One turn sends every row of this set to another row. A few are shown first. Where does it send the rows asked after them?
q523: -.12	-.05	-.03	-.13	.26	-.21	-.39	.08	-.19	.31	-.04	.07	.12	-.34	.22	.15	-.03	-.08	-.02	.13	-.34	-.22	-.13	-.08	-.04	-.02	-.06	.11	-.05	-.03	.01	-.27	.33	.31	.08	.21	.06	.12	.34	-.03	-.07
q868: .03	-.16	-.04	-.12	-.02	-.19	-.21	-.09	-.05	.25	.03	.12	-.11	-.03	.21	-.07	-.48	.06	.00	-.03	-.18	-.12	.12	-.09	-.05	-.25	.09	.10	-.03	-.14	-.01	-.14	.31	.31	.19	.00	-.06	.11	-.03	.25	.11
q865: .19	-.07	.26	-.20	.12	.21	.17	-.03	-.09	.14	-.06	-.23	.09	-.17	.27	.21	-.04	-.19	.14	.14	-.06	-.20	-.12	-.05	.08	.02	.06	.29	-.06	.05	.26	.22	.27	.25	.04	.26	-.08	.11	-.23	.01	.06
q505: .01	-.12	.01	-.12	-.01	-.06	-.39	.25	.07	-.04	-.04	-.15	-.11	-.03	.31	.05	-.07	-.21	.25	.01	-.02	-.02	-.29	-.04	-.14	-.09	.04	-.10	-.10	-.16	-.10	-.11	.05	-.12	.06	.14	.07	.14	.06	-.05	.21
q459: .17	.06	.06	-.15	.11	.13	-.10	.02	-.13	.31	-.16	-.09	-.01	-.15	-.24	.31	.01	-.22	.05	.17	.18	.00	-.03	.04	.11	-.09	.26	.28	.02	.06	.22	.05	.09	.22	.10	.24	-.06	.06	.04	.05	.03
q806: -.07	-.01	-.08	-.10	.21	-.14	-.39	.05	-.19	.27	-.07	.07	.11	-.34	.24	.11	.01	-.07	-.07	.08	-.33	-.20	-.07	-.09	.04	-.01	-.03	.14	-.07	-.03	-.08	-.22	.34	.36	.13	.16	.07	.19	.34	.02	-.09
q281: .14	-.10	-.28	-.06	-.02	-.23	-.18	.10	-.09	.12	.00	.01	.04	.08	.19	-.18	-.03	-.11	.13	-.02	.13	.08	-.14	-.01	.00	-.07	.17	-.04	-.12	-.08	.04	-.21	.11	-.06	-.16	.13	.19	-.12	.11	-.04	-.09
q819: .15	-.04	-.03	-.06	.04	-.12	.06	-.12	-.03	.01	.14	-.20	-.15	-.32	.07	.12	.06	.06	.05	-.01	-.20	-.02	-.24	-.04	.09	.18	.19	-.14	-.06	-.09	.03	-.10	.29	.10	-.12	.20	-.06	.11	.06	-.30	-.34
q833: .25	.00	-.09	-.17	.08	.16	-.06	-.07	-.08	.34	-.23	.01	-.01	-.14	-.12	.33	.10	-.35	-.01	.22	-.05	-.10	-.09	.02	.09	-.06	.15	.29	-.03	.10	.25	-.08	.04	.27	.11	.21	-.19	.11	-.04	.05	.10
q595: .07	-.12	.25	-.02	.10	-.19	-.06	-.04	-.04	-.10	.04	-.08	.09	-.01	-.07	-.16	-.40	-.04	.10	-.06	.06	.04	-.18	.07	.08	-.18	.20	.09	-.22	-.12	.21	.16	.09	.00	-.06	.16	.01	.09	.10	-.07	.11
q970: -.05	-.10	.00	-.10	.08	-.11	-.18	-.14	.05	.18	.20	-.02	-.29	-.17	.22	.04	-.34	.20	-.12	-.03	-.16	-.09	-.19	.11	.15	-.16	.09	-.23	.07	-.07	.02	-.17	.35	.27	-.11	.17	-.08	.08	.07	-.09	-.18
q438: .11	-.06	.13	-.13	.14	.19	-.13	.14	.12	.18	-.02	-.07	-.02	-.21	.02	.21	.09	-.04	.17	.16	-.24	-.10	.03	.07	.01	-.16	.12	.26	.11	.07	.15	-.10	.18	.09	.15	.04	-.18	-.02	-.42	.19	.15
q499: .21	-.02	.15	-.16	.01	.02	.19	-.10	-.11	.17	-.03	-.22	.10	-.10	.25	.18	-.11	-.19	.20	.14	-.15	-.17	-.07	-.09	.04	.08	.10	.37	-.13	.02	.14	.18	.19	.27	.13	.03	-.06	.18	-.30	.17	.07
q6: .14	-.13	.09	-.07	.14	.20	-.09	.13	.11	.28	.07	-.10	-.01	-.28	.06	.20	.02	.04	-.08	.13	-.21	-.05	-.15	.14	-.09	-.17	-.02	.24	.11	.00	.31	-.11	.11	.17	.16	.05	-.20	-.05	-.33	.19	.18
q760: .18	-.03	-.02	-.05	.02	-.12	.02	-.11	.02	.02	.14	-.21	-.21	-.38	.16	.05	.11	.05	-.02	.00	-.20	.01	-.29	.00	.06	.12	.17	-.10	-.11	-.08	.11	-.09	.28	.08	-.19	.19	-.07	.17	.02	-.23	-.38
q498: .17	.00	-.21	-.13	.05	-.20	.02	-.14	-.16	.31	.08	.06	.06	-.20	.12	-.07	-.07	.13	-.28	-.04	.00	.13	-.19	.05	.04	-.20	.14	.09	-.09	-.01	.43	-.23	.18	.24	-.17	.12	.02	-.08	.06	.01	-.04
q950: .03	-.14	.00	-.11	-.08	-.07	-.33	.23	.03	.02	-.03	-.16	-.08	.01	.34	-.02	-.04	-.17	.30	.05	-.03	-.04	-.31	-.10	-.17	-.03	-.05	-.13	-.10	-.10	-.05	-.18	.03	-.09	.05	.10	-.01	.15	.06	-.07	.14
q276: -.01	-.18	.19	.00	.14	-.36	-.30	-.04	-.09	.10	.05	.07	.23	-.16	.21	-.15	-.26	-.19	-.09	-.04	-.28	-.14	-.22	-.12	.07	-.01	.03	.07	-.38	-.13	.13	-.16	.22	.24	.04	.10	-.04	.22	.19	-.11	.11

q498 -> q595
q459 -> q499
Now these:
q523 -> q819
q505 -> q806
q865 -> q438
q281 -> q276

One turn sends every row of this set to another row. A few are shown first. Where does it send the rows asked after them?
q573: -.12	-.04	-.10	-.03	.10	.15	.38	.01	.10	-.07	.13	.02	.02	-.21	.05	.12	.04	.13	.26	.04	.00	-.08	.04	-.17	.47	-.20	.08	.14	-.05	.10	.41	.03	-.17	-.05	-.05	-.01	-.19	-.26	.07	.04	-.04	.10	.01	-.22
q902: -.28	.07	-.01	-.21	.11	-.17	.09	-.03	.18	-.24	-.02	-.06	.23	.00	.14	-.19	.04	-.03	.36	.11	.11	-.09	-.20	-.18	-.02	-.41	.17	-.03	.10	.08	.20	.38	-.43	-.08	.06	-.08	-.09	-.29	-.02	.01	.16	-.09	-.08	.06
q423: -.24	-.01	-.27	.08	.02	.04	-.10	-.01	.10	-.31	-.08	-.12	.07	.02	.12	-.11	.20	-.02	-.01	.41	-.11	-.09	-.01	-.11	.11	-.12	-.13	-.07	-.05	-.03	.17	.22	-.09	-.06	-.15	-.14	-.05	-.12	.19	.18	.36	-.21	-.09	.10
q935: -.15	-.16	.02	-.30	.06	-.05	.16	-.10	.20	-.10	.01	-.07	-.16	-.12	-.16	-.19	.06	.08	.04	-.10	.28	-.17	-.11	.13	.14	-.10	-.07	.15	.18	-.02	.38	-.11	-.23	-.03	-.07	-.08	-.22	-.16	.43	.00	.43	.08	.24	-.06
q133: -.18	.03	.02	-.20	-.14	.00	.29	-.01	.35	-.12	.05	-.17	-.03	.05	.06	-.09	-.29	.32	.04	.10	-.13	-.07	.04	.03	.38	-.24	-.08	.00	-.02	.03	-.07	.06	-.20	.02	.16	-.01	-.14	-.12	.37	.08	.32	.00	.15	.14
q425: -.09	-.06	-.02	-.22	.05	.00	.17	-.02	.04	.05	.01	-.04	-.11	.08	-.29	-.01	.02	.05	-.06	.01	.27	.10	.15	.15	.17	-.02	-.24	-.02	.13	.07	.08	.18	-.23	.27	-.13	-.07	.02	-.23	.12	.16	.13	.20	-.06	.06
q765: .07	-.11	.02	-.20	.10	.05	.16	.07	.24	-.12	-.20	-.31	.16	.23	-.07	.11	-.10	.17	.12	.06	.06	-.09	-.01	-.23	.17	-.19	-.04	.15	.12	.17	.18	.09	-.32	-.09	.02	.21	-.30	-.18	.13	.04	.23	.01	.21	-.38
q648: .01	-.14	-.10	-.20	-.20	.03	.10	-.12	.27	-.24	-.06	.01	.07	.11	.10	-.25	-.07	.02	.04	-.03	.36	-.15	-.05	-.36	.32	-.32	.18	-.09	.04	-.21	.04	.18	-.05	-.15	.09	.07	-.10	-.21	.34	.07	.31	-.02	.13	.05
q97: -.17	.08	.26	-.34	-.18	-.09	.25	-.01	.05	.01	.04	.06	-.10	-.15	-.14	-.11	.05	.03	-.04	.20	.07	-.05	.06	-.17	-.01	-.06	-.28	.30	-.18	.02	.30	-.04	-.21	-.07	-.10	.17	-.13	-.13	.05	-.01	.07	.09	-.02	-.04
q757: -.21	.02	-.28	-.38	.13	.09	.20	.01	.11	-.19	-.04	-.10	.04	.18	.16	-.36	-.06	.30	.16	-.08	.17	.03	.04	-.16	-.08	-.14	.03	.06	-.03	-.04	.35	.22	-.25	.05	-.21	-.26	-.01	-.09	-.02	-.04	.04	-.09	.09	-.28
q350: -.19	-.14	.02	.00	-.17	-.08	.13	-.10	.36	.05	-.07	-.26	-.25	.39	.17	-.02	.15	.12	.15	-.02	.02	.04	-.26	-.01	.26	-.21	-.02	-.10	-.10	.01	.19	.08	-.26	-.27	-.11	.09	-.16	-.30	.19	.12	.13	-.08	.20	-.10
q544: -.22	-.23	-.30	-.21	-.18	.01	-.04	.04	.15	.02	-.25	-.03	.02	.17	.07	-.12	.19	.18	-.11	.12	.37	-.09	-.14	-.15	.08	-.35	.17	.09	.04	-.20	.18	.30	-.01	-.10	-.10	.03	-.21	-.11	.09	.09	.32	.15	.24	-.06
q254: -.16	-.03	.12	.06	-.12	-.13	.08	.03	-.17	.04	.04	-.16	.10	.12	.24	-.11	-.03	.23	-.01	.10	.24	.02	-.24	-.17	-.08	-.27	-.22	.15	.17	-.03	.03	.02	-.26	-.08	.14	-.03	-.23	.10	.08	-.10	.30	.10	.17	-.01
q745: -.14	-.23	-.10	-.08	-.12	.04	.23	-.02	.09	-.12	.09	-.03	-.11	.30	.35	-.01	.05	.03	.02	.03	.24	-.22	-.07	-.18	.02	.02	-.28	.17	.25	-.13	-.06	.00	-.19	.07	.02	.06	-.30	-.10	.04	.11	.19	.01	.02	-.32
q857: -.31	-.08	-.23	-.13	.09	.16	.02	-.09	.06	-.09	.05	-.22	-.10	.03	.12	-.41	.28	.02	.22	-.16	-.01	.05	-.20	-.03	-.02	-.26	-.19	.19	.08	-.05	.19	.34	-.27	-.21	-.21	.15	-.14	-.22	.14	.11	.36	.18	.06	.07
q433: -.54	-.02	-.10	-.29	-.27	-.03	.06	.04	.24	-.03	.06	-.12	.03	.32	-.01	-.14	-.05	.23	-.01	.00	.21	-.05	-.13	-.12	.23	-.09	.06	.24	.05	-.30	.24	.38	-.20	-.04	-.08	.26	-.16	-.13	.09	.12	.14	-.14	-.04	.04
q84: -.14	-.05	-.32	-.01	-.17	.24	.29	.03	.27	-.20	.27	-.20	-.22	-.08	.22	-.05	.03	.05	.05	.09	.12	-.25	.10	-.13	.12	-.19	.05	.22	-.07	.06	.24	-.02	-.44	-.15	.08	-.07	-.26	-.07	.11	.18	-.04	.07	.19	-.12
q797: -.16	.11	.10	-.17	.05	.10	.17	.13	-.03	.03	-.09	-.06	.08	-.22	.28	-.05	.33	-.17	-.04	.04	.08	.12	-.13	-.23	-.05	-.20	-.15	.19	-.14	-.01	.25	.11	.00	.01	-.04	-.07	-.05	-.24	.22	-.03	.20	-.11	.13	.06
q744: -.15	-.02	-.09	-.14	.08	.02	.04	-.25	-.01	-.19	.05	.03	-.13	.04	-.01	-.27	-.19	.08	.01	.21	.29	-.23	-.15	-.31	.00	-.10	-.27	.03	-.07	.04	.39	.19	-.32	-.13	-.19	-.22	-.06	-.13	-.13	.08	.06	-.06	.31	-.04
q556: -.18	.16	-.27	.07	.08	.38	.05	.02	.08	-.27	.06	.04	-.07	-.03	.15	.08	.14	.11	.11	-.01	.04	.06	-.03	-.20	.04	-.15	.16	.08	.01	.05	.21	.01	-.47	.15	-.11	-.04	-.17	-.08	.21	-.27	.18	.00	.00	-.14
q546: -.30	.01	-.26	-.07	-.03	.20	.08	.06	.13	-.18	-.24	-.24	-.25	.06	.17	.03	.07	-.01	.08	.30	.01	.14	-.04	-.08	-.08	-.27	.04	.02	.19	.11	-.02	.23	-.07	-.06	-.11	.02	-.15	.08	.21	.21	.37	.06	-.07	-.07
q242: -.23	.06	.05	-.20	-.18	.03	.30	-.01	.35	-.14	-.03	-.17	-.02	.12	.07	-.18	-.21	.36	.04	.05	-.17	-.13	-.09	-.01	.41	-.17	-.11	.00	-.07	.00	-.11	.05	-.23	-.03	.16	.00	-.13	-.15	.34	.11	.27	-.02	.04	.12
q531: -.11	.10	.21	-.25	.19	.01	.29	.15	-.01	-.09	-.17	-.26	.09	.13	-.04	.09	.11	.04	.09	-.05	.10	.08	-.09	-.21	.11	-.11	-.09	.19	.13	.15	.10	.14	-.09	-.13	-.09	.21	-.27	-.15	.10	-.23	.18	.08	.20	-.20
q572: -.32	-.12	-.14	-.26	-.07	.07	-.06	-.28	.29	.08	.00	-.09	.06	.08	-.15	-.17	-.27	.12	.09	-.01	.41	-.03	.02	-.29	.06	-.11	.12	.05	.07	-.08	.27	.23	-.25	.02	-.18	.25	-.12	-.13	.13	.08	.30	.15	.05	.11
q571: .12	.16	-.13	-.20	.02	.08	-.02	.01	.23	-.10	.11	.10	.01	.02	.01	-.09	-.05	-.06	.13	-.16	.04	.00	-.09	-.19	.16	-.23	-.16	.10	-.22	.27	.09	.13	-.29	-.02	-.25	.05	-.15	-.09	.07	.06	.04	.07	.47	.02
q177: -.38	-.09	-.13	-.35	-.31	.02	.31	.00	.40	-.24	.11	-.07	.02	.15	.02	-.23	.07	.23	-.24	.08	.00	-.07	.12	.01	.21	-.21	-.09	-.07	-.18	.10	.11	.20	-.30	-.16	-.12	-.12	-.06	-.15	.20	.12	.14	-.26	.07	-.06
q407: -.28	-.03	-.27	.07	.04	.05	-.09	.01	.01	-.28	-.15	-.19	.08	-.01	.15	-.13	.20	-.01	-.02	.36	-.09	-.10	-.01	-.03	.01	-.14	-.16	-.08	-.03	-.13	.18	.22	-.09	-.05	-.16	-.15	-.16	-.12	.23	.31	.34	-.14	-.05	-.01
q93: -.34	-.02	-.03	-.20	.07	-.06	.09	-.33	.13	-.31	-.04	-.08	-.15	.19	.13	-.33	-.01	.03	-.13	.26	.13	-.18	-.13	-.27	.15	.01	-.11	.26	-.03	.10	.21	.14	-.33	-.13	-.03	-.18	-.03	-.23	-.11	-.10	.04	-.11	.09	.17
q817: -.16	-.14	-.15	-.26	-.03	-.07	.21	-.22	.09	-.04	.11	-.10	.10	-.10	-.22	-.15	.09	-.08	.12	.02	.10	-.04	-.03	-.12	.23	-.02	.00	-.15	-.07	.21	.09	.19	-.19	.26	-.39	-.12	-.04	-.11	.20	.04	.22	.18	.04	-.07
q564: -.25	.09	-.10	-.01	-.17	.05	.16	.15	.11	-.32	-.03	-.12	.25	-.21	.24	.06	.05	.21	.04	.03	-.02	.03	.05	-.03	.17	-.13	.09	.28	-.11	.07	.15	.03	-.50	-.18	.06	-.01	-.13	-.30	.02	-.14	.19	.07	-.01	.10
q336: -.22	-.09	.06	-.25	-.14	.13	.13	-.13	.10	-.19	.02	-.12	-.01	.17	.28	-.26	-.07	.22	.08	.27	.13	.05	-.09	-.10	.18	-.27	-.03	-.03	.06	.05	.39	-.19	-.24	-.03	-.11	.21	.04	-.38	.23	-.01	.35	-.25	.02	.09
q26: -.36	.13	.00	-.32	-.13	-.36	.29	-.12	.16	-.10	.04	-.07	.21	-.02	.06	-.19	.08	.05	.24	.25	.10	-.27	-.28	-.16	-.01	-.19	-.08	.15	.01	.11	.32	.17	-.34	-.21	-.05	-.02	-.17	-.32	.01	-.01	.07	-.04	.08	-.02
q167: -.16	.13	-.01	.01	-.24	.12	-.02	.07	-.04	.08	.04	-.06	-.18	.03	.13	-.08	-.12	-.01	.30	.15	.16	.16	-.01	-.21	-.05	-.23	-.11	.05	-.10	.00	.18	.12	-.35	.01	-.24	-.11	-.14	.10	.04	.25	.10	.01	.32	-.23
q256: -.16	-.12	-.04	.21	-.09	-.02	.07	-.06	-.06	-.14	.14	-.05	-.10	-.07	.05	.23	.18	.13	.09	.17	.20	-.12	-.05	-.08	.03	-.17	.02	.20	-.19	.11	.39	.11	-.29	-.10	.14	-.15	-.21	-.05	.19	.06	.03	.04	-.14	-.04
q427: -.25	.20	.04	-.12	-.47	-.05	.13	.05	.12	-.21	-.05	.08	.09	.12	.25	-.21	.02	-.06	-.02	.21	.23	-.09	-.14	-.07	.07	-.36	-.23	.17	-.13	.09	.19	-.09	-.34	-.06	-.05	.04	.01	.06	.10	.07	.07	.01	.09	-.24
q701: -.29	.00	-.26	-.01	-.08	.21	.08	.06	.21	-.08	-.22	-.25	-.25	.17	.11	.05	.07	.05	.06	.33	.02	.09	-.01	-.05	-.05	-.28	-.06	.04	.13	.11	.01	.22	-.11	-.07	-.06	.11	-.13	.07	.33	.19	.38	.14	-.09	-.17
q784: -.30	-.07	.04	-.23	-.13	-.12	.04	-.03	.14	-.45	-.02	-.20	-.09	.16	-.14	-.04	-.06	-.02	.13	-.24	.21	.03	-.10	.20	.17	-.05	-.03	-.04	-.13	.03	.34	.11	-.28	.04	-.20	-.02	.04	.03	-.10	-.02	.26	.00	.16	-.01
q436: -.23	-.04	-.02	.01	-.08	.20	.14	-.01	-.06	-.10	.08	.05	-.13	-.07	.27	-.06	-.03	.14	-.16	.00	.22	-.06	.03	-.03	.30	-.17	-.08	.05	-.08	.13	.17	.19	-.61	-.05	-.22	.00	-.08	-.17	.02	-.19	-.08	.20	-.01	.02
q111: -.13	.17	-.22	-.23	.08	.05	.31	.02	.20	-.24	.08	-.15	-.02	.06	.15	-.16	.09	-.01	.29	-.12	.12	.04	-.13	-.34	-.17	-.13	-.04	-.02	.03	-.07	.38	.26	-.16	-.16	-.08	-.16	-.04	-.14	.09	.02	.05	-.32	.11	-.22
q161: -.30	-.09	-.11	-.33	-.34	.06	.31	-.05	.39	-.25	.13	-.07	.05	.16	.00	-.22	-.01	.18	-.24	.06	-.01	-.04	.02	-.03	.27	-.33	-.11	-.08	-.06	.15	.09	.18	-.34	-.18	-.07	-.05	-.10	-.15	.23	.22	.14	-.31	.06	-.06
q905: .12	-.25	-.11	-.08	-.21	.01	.13	.16	-.06	-.35	.06	-.19	-.17	-.02	.01	-.20	.01	.00	.21	.18	.09	.10	-.15	-.09	.12	-.23	-.16	.08	.08	-.20	.23	.12	-.08	-.13	-.10	.11	-.02	-.18	-.07	.19	.37	.08	-.07	-.15
q976: -.29	.06	-.08	-.19	-.04	.01	-.05	-.09	.06	-.28	-.03	-.26	-.04	.07	.14	-.11	-.19	-.07	.15	.09	.21	.02	.13	-.24	.14	.00	.14	.06	.08	-.39	.24	.33	.02	-.04	-.12	.22	-.17	-.09	.17	.05	.26	-.10	.00	.17
q649: -.23	-.10	-.17	-.26	-.03	-.02	.19	-.15	.08	-.04	.13	-.04	.13	-.12	-.19	-.24	.12	-.07	.16	.09	.12	-.08	.03	-.09	.24	-.13	.00	-.16	-.04	.22	.12	.30	-.28	.21	-.39	-.14	.00	-.16	.24	.04	.29	.19	.06	-.10
q525: .00	.02	-.03	-.13	.00	.13	.16	.12	.27	-.21	.09	-.07	-.03	.29	.27	-.04	-.13	.00	.05	-.11	.32	-.11	-.01	-.23	.03	-.05	-.26	-.01	.20	.05	-.09	-.13	-.33	-.08	-.01	.17	-.20	-.15	-.05	.03	.16	-.02	.26	-.10
q348: .03	-.08	-.17	-.27	-.18	-.21	.06	-.01	.10	-.17	-.07	-.09	.00	.29	-.10	-.07	.21	-.03	-.05	.06	.31	-.11	-.05	-.12	.36	-.02	.12	.14	.01	-.25	.15	.23	.06	.05	-.11	.10	-.09	-.27	.15	-.08	.08	.03	.12	.05
q321: -.01	-.21	.16	-.02	.04	-.27	.18	-.14	-.05	.01	.06	-.28	.02	-.08	.13	.04	-.04	.04	-.09	-.01	.11	.05	-.04	-.13	.13	-.22	-.12	.08	.21	-.05	.13	.24	-.14	-.09	.17	-.08	-.31	.04	.10	-.13	.22	.06	.15	.03
q991: -.14	-.12	-.01	-.14	.01	.00	.22	.07	.06	.01	.05	-.06	-.15	.06	-.16	.10	.02	-.01	-.04	.02	.25	.04	.11	.13	.23	.03	-.30	.02	.08	.03	.03	.23	-.12	.26	-.09	-.05	.06	-.20	.11	.15	.18	.20	-.09	.04
q175: -.17	.25	.05	-.11	.03	.02	.10	.18	.49	.03	.04	.02	.00	-.13	.21	-.02	.01	-.11	.20	-.11	-.03	-.08	-.18	-.24	.15	-.09	-.14	.17	.04	.07	.19	.02	-.26	-.15	-.01	.04	-.18	-.05	.26	.18	.16	-.26	.11	.08

q701 -> q177
q436 -> q256
Now these:
q427 -> q97
q111 -> q525
q348 -> q976
q784 -> q905
q161 -> q425
q757 -> q745

